In the data rows, 128 means zero.
A hidden rule labels the rows of this table. It goes by one to three of the table's principal directions, not those with the most spread.
[128 142 132 125 161 125 118 132 104 159 158 112 110 111 123 123 115 132
 135 107 144 123 111 119 138 130 151 162 137 107 137 120 137 131 139 138
 120 139 128 121 138 134 153 125 101 112 133 117 104 157 119 175 147 128
 103  94 116 132 137] e
[196 131 155 107 108  81 104 149 124 145 152 147 147 116 134 160 104 146
 137 109 157 137 110 112 136 169 135 155 134 108 147 139 146 122 107 134
  79 121 125 104 131 130 121 148  77 131 138 106 139 162 117 154 133 116
 129  77 121  95 134] i
[126 127 112 121 113 121 129 120 145 122 128 129 129 130 119 120 120 129
 117 119 126 134 141 130 137 124 120 124 137 119 126 140 119 126 131 130
 114 128 126 130 116 125 119 123 128 122 127 142 141 135 106 127 132 122
 121 113 134 108 127] g
[175  95 124 108  65 117 118 172 194  56  98 170 128 143 128 165 111 148
  84 136  79 166 191 123 107 160  93  78 138 125 119 202  68 113 132 146
 139 105 106 122 100 124  74 129 146 212 112 150 201  51 138  62  63  76
 176 175 162 109  82] f
[172 130 166 109 135 112 102 187 124 106 126 147 139 106 164 198 143 138
 118 145 103 132 145 114  85 182 139 129 108 137 115 153 140 109 109 160
 152 138 120 107 157 137 118 148 129 194 123  80 128  87 159 121  90 101
 166 199 124 174 121] f
[ 95 122 100 129 123 131 134 118 148 109 120 126 127 121 110 129 125 108
 102 146 102 133 145 130 131 106 138 108 118 135 105 141 110 126 132 131
 140 140 129 149 126 122 138 121 153 134 125 141 133 126 111 128 132 137
 126 158 133 123 136] h
[ 82 140 115 120 166 145 128 136 120 106 127 102 123 106 141 141 139 114
 109 126  91 115 142 129  96 121 161 125 111 145 107 150 128 108 142 160
 175 153 122 146 146 151 149 123 167 164 115 121 107  85 138 123 120 120
 134 192 127 179 138] e
[135 116 120 131 113 119 135 137 151 136 135 138 133 134 106 132 120 132
 114 133 127 152 152 121 145 126 107 105 145 110 120 131 112 153 124 111
 105 123 122 134 100 120 114 121 119 102 129 136 137 152 113 138 116 124
 127  94 129  86 123] i
[114  83 102 145 134 143 105 124 106 127  83 162 149 157 137 116 157 125
 134 168 133 136 147 147 124 109  98 116 154 130 132  99 147 126 166 147
 134 137 121 113 129 125  72  87 190 136 122 102 146 117 126  76 125 124
 135 166 158 153 100] f
[103 139  89 117  95 114 178  73 181 145 128 127  72 119  29  84  41  99
  82 113 111 155  95 116 195  71 179 105 117 100 113 114  65 156 119  65
  96 108 158 183 100  95 170 123  84  90 146 208 147 169  79 178 171 181
  75  52 119  24 161] f
[200 175 202  88 163 107 123 119  97 131 157 107 118 126 204 146 131 169
 192  84 156  74 122 117  80 199 125 165 147 139 167 173 174  97 106 166
  85  96 112  94 134 176 112 176 107 112 110  87  79  90 170 129 100  94
 122 103 125 170 129] i
[123 178 134  95 128 113 150 123 158  99 154  81  91 106 121 144  88 128
  99  82  95 118 144 113 112 147 176 135  97 129 118 188 100 108  98 133
 143 124 127 146 137 146 168 164  88 162 128 162 116  97 128 156 110 112
 113 124 108 127 147] g
[173 160 162 113 109 118 129 136 153 125 158 129 126 117 139 127 121 140
 132 107 128 124  87 119 135 145 120 143 118 133 130 154 109 123 109 117
 104 122 131 126 114 124 162 165  92 119 121 136 136 143 135 169 140 136
 137 117 111 110 149] h
[145 125 127 136 145 137 127 127  95 160 109 123  97 169 118 106 115 159
 141 108 150 138 139 136 147 126 128 138 149 107 161  98 131 139 153 107
 131 117 121 105 122 145  84 108 105 145 143 136 127 117 139 105 101 106
 107  82 133 129 101] d
[ 86 177 170 108 148 153 157 118 178  52 164  88 125  79 162 132 107  59
  89 134  52 109  73  99  63 125 170 134  66 177  99 216  85 100  89 163
 177 127 136 190 144 136 238 192 147 138  85 154 103  92 176 191 148 157
 147 224  95 178 156] d
[157  99 127 155 119 148 119 146 117 165 109 157 127 169 112  95 138 148
 144 140 154 156 106 136 158 111  91 117 155 110 149  86 114 156 158  95
 114 123 118 109 101 121  91 104 127 117 132 130 155 150 135 115 112 130
 128  97 140 103 105] d
[119 146 132 109 154 142 139 126 134 113 126 102  84 143 125 126 112 149
 108 101  95 130 176 129 123 130 136 117 134 127 126 158  98 129 147 131
 163 119 117 134 118 152 114 125 131 161 116 149 114  75 153 122  91  97
 130 136 127 146 114] e
[ 94 119 139 152 142 138 148 112  97 122 126 117 128 134 131 141 145 120
 130 150 129 124 121 132 121 104 138 124 102 145 137  92 141 135 119 101
 164 117 164 149 147 120 153 139 126 123 137 120 101 102 169 125 144 155
 134 124 103 143 134] d
[ 86 140 122 126 137 139 133 130 130  91 145 103 141  92 151 140 146 114
 121 117 104 105 124 128  90 130 151 130 107 156 111 155 135 103 121 158
 166 142 133 150 148 137 170 138 151 147 119 130 120  90 137 118 138 130
 146 173 125 168 146] i
[139 107 126 142 129 121 110 116  69 189 110 147 164 156 135 117 169 150
 187 131 192 117 109 150 145 120 101 134 147 126 144  61 186 150 127 109
  83 136 129 104 145 128  79 106 138  73 138  94 109 180 123 112 142 140
 120  79 135 111 146] i
[148 141 146 131 107 159 132 143 158 131 132 132 117 142 121  98 140 140
 137 119 123 133  97 135 151 112  84 116 118 135 119 140  69 145 134  99
 136 119 122 130 105 111 153 142 124 125 108 152 145 130 154 150 130 137
 160 145 122 110 130] e
[ 68 102  97 153 163 165 150  89  90 159  81 116  89 180  87  81 123 135
 130 132 142 138 175 152 158  78 117 111 146 114 141  49 125 166 169  91
 182 106 142 133 127 124  84  72 144 126 140 144 113  98 154  82 123 134
 117  99 136 139  89] i
[144 131 114  96 132 110 102 133 138 120 114 140 138 117 133 134 106 111
 110 125 108 132 111 123 121 130 156 138 126 123 120 170 122  98 145 169
 104 151 106 127 133 148 119 127 160 160 111 121 141 135 100 140 131 118
 116 167 143 129 139] e
[178 113 122 146 115 137 106 136 113 201 117 163 128 156 104  77 121 151
 172 119 188 141  90 139 195 121  84 151 171  92 152  80 126 160 159 101
  70 128 106  85  97 109  89  94 101  89 143 137 150 210  89 133 151 125
 115  65 150  83 106] f
[ 70 177 146 124 174 141 152 106 126 110 182  77 102  66 152 147 154 103
 135 130 100  74 127 116  94 133 169 141  97 160  93 153 145 115  96 152
 159 145 149 158 163 127 218 164 133  87 119 116  56 123 136 190 155 154
 115 172  97 178 178] h
[151  91 120 180 118 159 117 154 134 207 142 169 124 163  70  70 146 152
 135 153 171 177  97 136 219  84  55 114 173  88 131  42  89 204 175  56
 107 131 128 111  69  83 123  84 101  59 139 134 159 224 116 177 150 159
 134  57 124  57 111] f
[161 127 163 137 120 128 127 145 116 144 136 141 148 131 148 137 146 135
 157 134 153 127  91 123 122 140 105 134 124 129 142 114 139 137 108 112
 105 118 134 119 129 121 133 148 111 103 126 108 121 143 152 139 132 138
 141 111 117 121 132] g
[120 149 130 122 144 128 147 115 136 134 150 109 104 112 116 122 103 124
 122 112 112 120 117 119 151 116 155 130 126 128 127 150 108 130 137 117
 119 128 127 149 106 139 162 140 117 113 128 158 104 134 117 159 141 132
 112 108 118 108 145] i
[142 103  80 127 110 133 125 124 144 153  80 145 100 195  77  78  94 160
  97 107 129 179 180 145 175 109 105 103 178  87 143 106  98 155 176 100
 116 124  98 108  83 140  30  69 130 152 139 173 181 135  93  81  79  92
 102  77 161  82  84] d
[114 139 120 117 139 127 134 128 122 127 132 104  99 127 111 130  94 131
 117  96 127 132 154 122 115 141 155 140 127 111 132 136 123 131 116 136
 148 119 124 128 149 135 123 119  95 152 137 143 123 109 132 122 112 107
 115 102 128 137 114] f
[144  97 131 129  68 121 141 115 193  62 111 174 148 141 134 134 137 119
  91 172  89 151 138 130 133 110  78  83 130 145 123 159  86 118 136 115
 120 101 151 149  82 100 123 146 166 131 107 145 180  92 136 108 135 146
 160 162 135  93 116] g
[139 161 157  96 110  94 147 122 168  85 166 115 143  89 144 169 109 115
 103 113 103 122 125 107 100 152 140 131 102 139 114 180 124 112  76 136
 112 114 148 156 126 125 176 177  99 118 117 128 119 114 135 165 147 137
 141 124 101 115 156] f
[161 153 152 125 137 136 100 150 141 151 176 137 135  82 161 118 146 121
 164 122 148 102  89 116 140 158  96 178 149 115 120 156 137 123 129 169
  83 148 110  95 124 107 168 141 114  75 115 110 112 205  86 197 175 122
 126 142 130 140 134] d
[ 98  79  69 127 127 125 104 121 121 122  81 149 114 167  92 124 117 134
  77 144 105 169 200 148 161  93 130 109 151 105 127 112 112 130 188 135
 159 144 124 121 127 129  60  72 170 181 132 140 160 113 103  94 112 103
 118 138 150 116  98] g
[175 141 180 176 133 161 131 185  81 209 142 131 170 141 148 122 192 154
 217 137 191 115  28 132 142 129  86 124 109 146 139  70 142 170 101  59
  95 140 112 112 114 130 154 154 100  73 138  99  97 184 172 142 118 155
 159 105 107 116 157] h
[132 123 131 140 128 123 122 130  99 173 134 133 153 131 122 122 143 129
 157 126 170 129  95 131 137 124 121 141 130 119 133  83 160 150 109 110
  98 136 133 121 143 119 125 121 110  82 138 109 116 184 122 145 148 147
 119  84 119 110 147] f
[137 141 141 127 127 158 123 134 128 139 115 131 118 147 139  94 135 134
 140 110 127 131  99 138 132 124 107 142 128 131 132 126 113 134 137 124
 136 133 117 117 131 126 118 124 132 133 114 148 135 136 139 132 130 122
 136 148 131 143 121] d
[ 69 160  92 103 156 124 151  88 164  77 147  88  84  91 115 137 102 106
  78 126  58 101 176 124 134 103 183 113 115 149  95 199  93  93 152 155
 154 145 130 170 109 148 180 140 163 150 118 164 101  84  96 149 139 126
 105 180 126 140 155] h
[129 122 119 125 105 124 131 139 151 117 120 139 127 126 111 136 118 123
 104 132 109 147 132 125 132 126 133 112 119 125 116 135 109 132 121 119
 131 132 129 137 126 118 125 126 125 145 130 145 149 128 118 126 120 128
 133 137 130 109 130] d
[100 180 101  88 108 119 156 125 207  81 152  87  67  85  88 143  86 117
  61  96  53 127 170 115 135 129 181 105  91 129  75 208  56 109 107 131
 156 143 127 163 126 124 187 154 109 172 124 189 135 102  90 174 111 119
 114 170 115 106 163] g
[107  96  78 146 109 143 122 137 160 132 107 145 130 143  84  99 114 115
  96 144 117 163 154 135 175  95 105 107 147 107 114 124  86 148 169 119
 136 140 108 128  92 111 109  86 148 139 132 163 168 157  86 116 129 119
 131 133 151  93  98] g
[104 122 106 125 136 117 128 120 136  96 140 118 129 101 132 149 125 120
 116 136 115 112 164 124 118 128 138 125 132 130 121 159 127 104 140 157
 137 128 131 137 121 131 148 128 145 142 129 120 123  96 113 114 137 119
 129 144 137 140 122] f
[170 130 149 126 128 129 105 149 109 137 120 138 134 139 157 131 144 151
 156 120 148 118 121 134 121 157 110 148 135 130 145 126 144 115 134 142
 126 127 114  91 136 137 103 131 123 154 128 107 135 120 141 107 113 106
 143 142 137 155 110] d
[ 48 118  51 107 119 112 140  92 192  66 131 106 119 114  93 150 108  99
  52 143  55 139 255 131 152  95 130  83 137 126  76 216  83 123 147 160
 135 150 113 168  96 128 121 109 182 128 114 177 122 126  57 135 124  96
 114 161 143  93 130] h
[136 102 122 135 115 141 133 123 123 126  83 146 123 183 120 113 133 149
 126 137 125 151 158 144 130 118 100  94 144 130 140 108 119 145 142 103
 137 111 120 123 113 136  59 106 150 146 126 141 150  96 152  71  85 114
 137 124 145 121 101] h
[145 123 137 121 113 114 124 133 130 122 123 141 141 128 133 144 125 128
 126 131 129 135 120 125 123 136 127 128 121 128 132 130 133 124 116 127
 117 123 134 127 134 125 121 137 123 135 128 121 136 126 132 125 130 129
 135 126 126 119 130] g
Here are more rows. What is the label of each one?
[111 131 133 134 133 132 136 136 124 123 128 121 139 121 134 147 144 114
 125 145 117 127 126 125 109 126 136 118 106 140 114 125 135 132 106 123
 139 137 133 142 143 127 141 139 135 123 127 118 111 128 140 135 122 138
 132 151 116 139 142] -> d
[113 124 103 132 126 119 125 120 123 143 136 122 126 122 106 123 112 123
 125 118 142 132 140 127 144 125 140 139 138 111 128 122 137 135 126 131
 114 136 125 126 133 122 125 112 110 113 143 139 126 162  93 135 140 123
 106  92 132 109 129] -> h
[113 128 124 127 115 118 143 122 137 110 128 122 132 118 119 142 113 112
 112 131 118 132 124 121 117 123 150 120 108 132 124 134 125 123 107 121
 134 123 141 148 136 124 145 140 119 135 134 138 130 116 129 125 131 139
 125 124 120 118 137] -> d
[122 135 131 126 128 119 138 123 133 119 136 122 126 118 125 142 124 120
 116 135 116 127 125 123 126 124 145 125 114 134 123 134 126 124 117 121
 130 129 140 141 130 127 149 142 122 128 131 129 120 125 129 142 133 139
 123 130 116 123 142] -> d
[126 131 130 117 128 119 125 122 127 118 135 126 137 113 137 134 116 116
 129 120 130 122 118 121 109 137 139 143 127 125 132 144 140 117 116 150
 115 126 130 133 142 129 135 133 126 122 123 123 124 130 122 133 143 127
 122 123 130 133 131] -> f
[108 133 120 122 130 132 139 116 143 105 128 120 117 124 127 130 124 122
 110 129 104 126 148 128 119 122 134 118 126 134 119 148 118 122 128 134
 139 128 132 143 124 130 133 130 140 132 122 141 124 107 126 125 125 126
 124 144 128 134 130] -> h
[166 168 212 112 186 115 140 130  56 150 149 100 115 120 190 180 147 154
 194 115 153  77 109 114  65 184 163 149 109 152 155 120 195 119  76 133
 120 104 138 118 175 169 133 180 100 111 128  65  42  83 208 135  95 125
 123 114  99 185 151] -> f
[181 112 142 104 140 115 106 148 119 116  93 159  96 150 136 145 104 162
 108 125 118 147 161 127 116 157 131 134 153 105 153 121 126 106 166 149
 149 107 128  94 128 143  69 109 129 211 128  98 161  52 154  84  92  95
 136 146 146 160  79] -> f
[114 146 121 117 127 109 143 117 144 105 149 110 117  98 123 154 115 121
 112 125 110 113 144 118 120 134 159 124 113 134 115 155 126 112 110 133
 127 129 140 146 130 130 162 148 116 131 135 132 115 112 114 140 133 133
 117 129 119 124 148] -> h
[ 64 138 106 131 166 156 141 105 101 114 117  87 111 122 138 111 138 119
 137 113 115  96 143 139  99 111 161 126 117 152 123 133 138 111 144 150
 178 136 123 145 151 153 140 115 165 148 123 138 100  77 144  93 120 123
 122 163 137 181 131] -> i
[ 48  90  81 136 190 143 120 102  80 116  91 118 118 148 125 139 146 118
 108 162 108 127 217 144 104  96 140 112 151 125 121 104 159 126 172 165
 178 142 130 137 152 148  76  73 200 145 124  94  94  78 136  81 113 111
 111 164 147 185 100] -> f
[114 128 122 130 118 119 136 114 133 129 133 130 137 112 118 131 120 105
 125 138 128 127 106 123 135 116 143 131 115 130 122 125 133 129 112 122
 112 132 140 144 134 115 151 136 124 106 133 135 122 155 110 147 156 150
 117 121 121 110 147] -> d
[127 142 132 125 149 126 122 120 109 127 139 109 116 120 147 132 140 140
 146 119 140 100 141 132 118 141 134 148 130 132 136 129 147 108 134 146
 139 128 131 112 141 138 138 134 124 137 132 107 111 108 132 123 129 121
 122 135 126 162 126] -> d
[139 119 105 119  79 100 131 135 176 104 132 147 153 109 107 137 106 117
  91 126 115 152 114 120 142 121 132 115 123 118 119 150 106 116 122 122
 102 132 135 144 103 113 142 134 120 139 132 150 176 139  89 130 146 138
 132 116 131  78 139] -> g
[132 108 120 142 121 135 119 130 120 150 115 149 134 142 117 113 132 125
 136 142 143 141 120 133 151 118 111 130 141 118 132 102 131 145 139 118
 116 132 125 117 125 114 107 109 131 112 133 131 137 163 114 127 138 131
 125 117 136 113 117] -> d
[119 128 125 126 121 138 112 145 151 116 143 137 148 101 137 123 143 112
 116 131 115 131 105 126 122 126 115 136 124 133 108 142 117 122 134 152
 138 147 126 132 131 113 159 126 146 127 112 124 145 146 118 153 155 137
 150 168 129 139 137] -> i
[166 141 132 138  74 106 155 125 161 166 136 145 117 121  77 117 103 123
 129 135 148 143  60 119 186 112 143 115 102 116 123  92 101 150  93  52
  77 120 152 139 107  92 168 155  67  92 157 159 150 194  96 174 151 180
 106  71 106  39 168] -> g
[153 105 130 137 120 131 110 136 112 164 112 152 130 162 125 113 142 151
 148 128 160 146 148 139 153 135  84 133 160 104 143  91 142 154 142 119
 111 122 119  92 126 116  70 101 122 108 132 120 137 164 121 120 118 110
 127  94 139 113 102] -> g
[110 136 115 131 148 127 135 120 117 128 125 110 129 132 136 141 159 136
 133 144 119 109 157 137 128 116 131 106 125 143 116 130 138 119 138 123
 129 144 124 134 117 148 127 132 159 123 128 111 101 112 125 120 110 129
 119 150 125 138 147] -> d
[155  79 122 164  38 132 124 178 175 133  91 193 194 160  89 128 140 109
  94 177 125 204  88 133 162 108  75  82 105 130 107  84  93 177  99  61
 121 137 129 135 106  77 101 116 119 134 138 155 210 194 122 114 122 155
 179 138 127  57 121] -> d
[121  65 120 156 131 130 107 109  89 136  89 182 173 154 143 134 171 117
 161 200 158 125 139 145 127 108  81 110 156 139 135  77 172 140 148 137
 108 121 137 117 132 110  75  97 192  89 124  75 125 139 138  82 149 148
 143 148 153 138 108] -> f
[141 118 122 163  69 148 149 135 181 130 123 152 147 144 101  95 152 129
 131 156 131 142 103 140 180 101  71  85 122 147 110 108  81 159 127  64
 120 121 128 135  71  91 146 133 127 100 134 169 172 163 117 119 134 159
 163 134 131  73 131] -> g
[121 130 112 126 120 139 130 134 142 134 122 121 105 143  95 106 108 136
 104 108 119 151 130 132 152 107 130 123 123 113 125 125  86 140 144 107
 149 129 128 134 120 123 133 116 113 153 128 157 149 125 130 138 124 126
 129 115 124 108 123] -> i
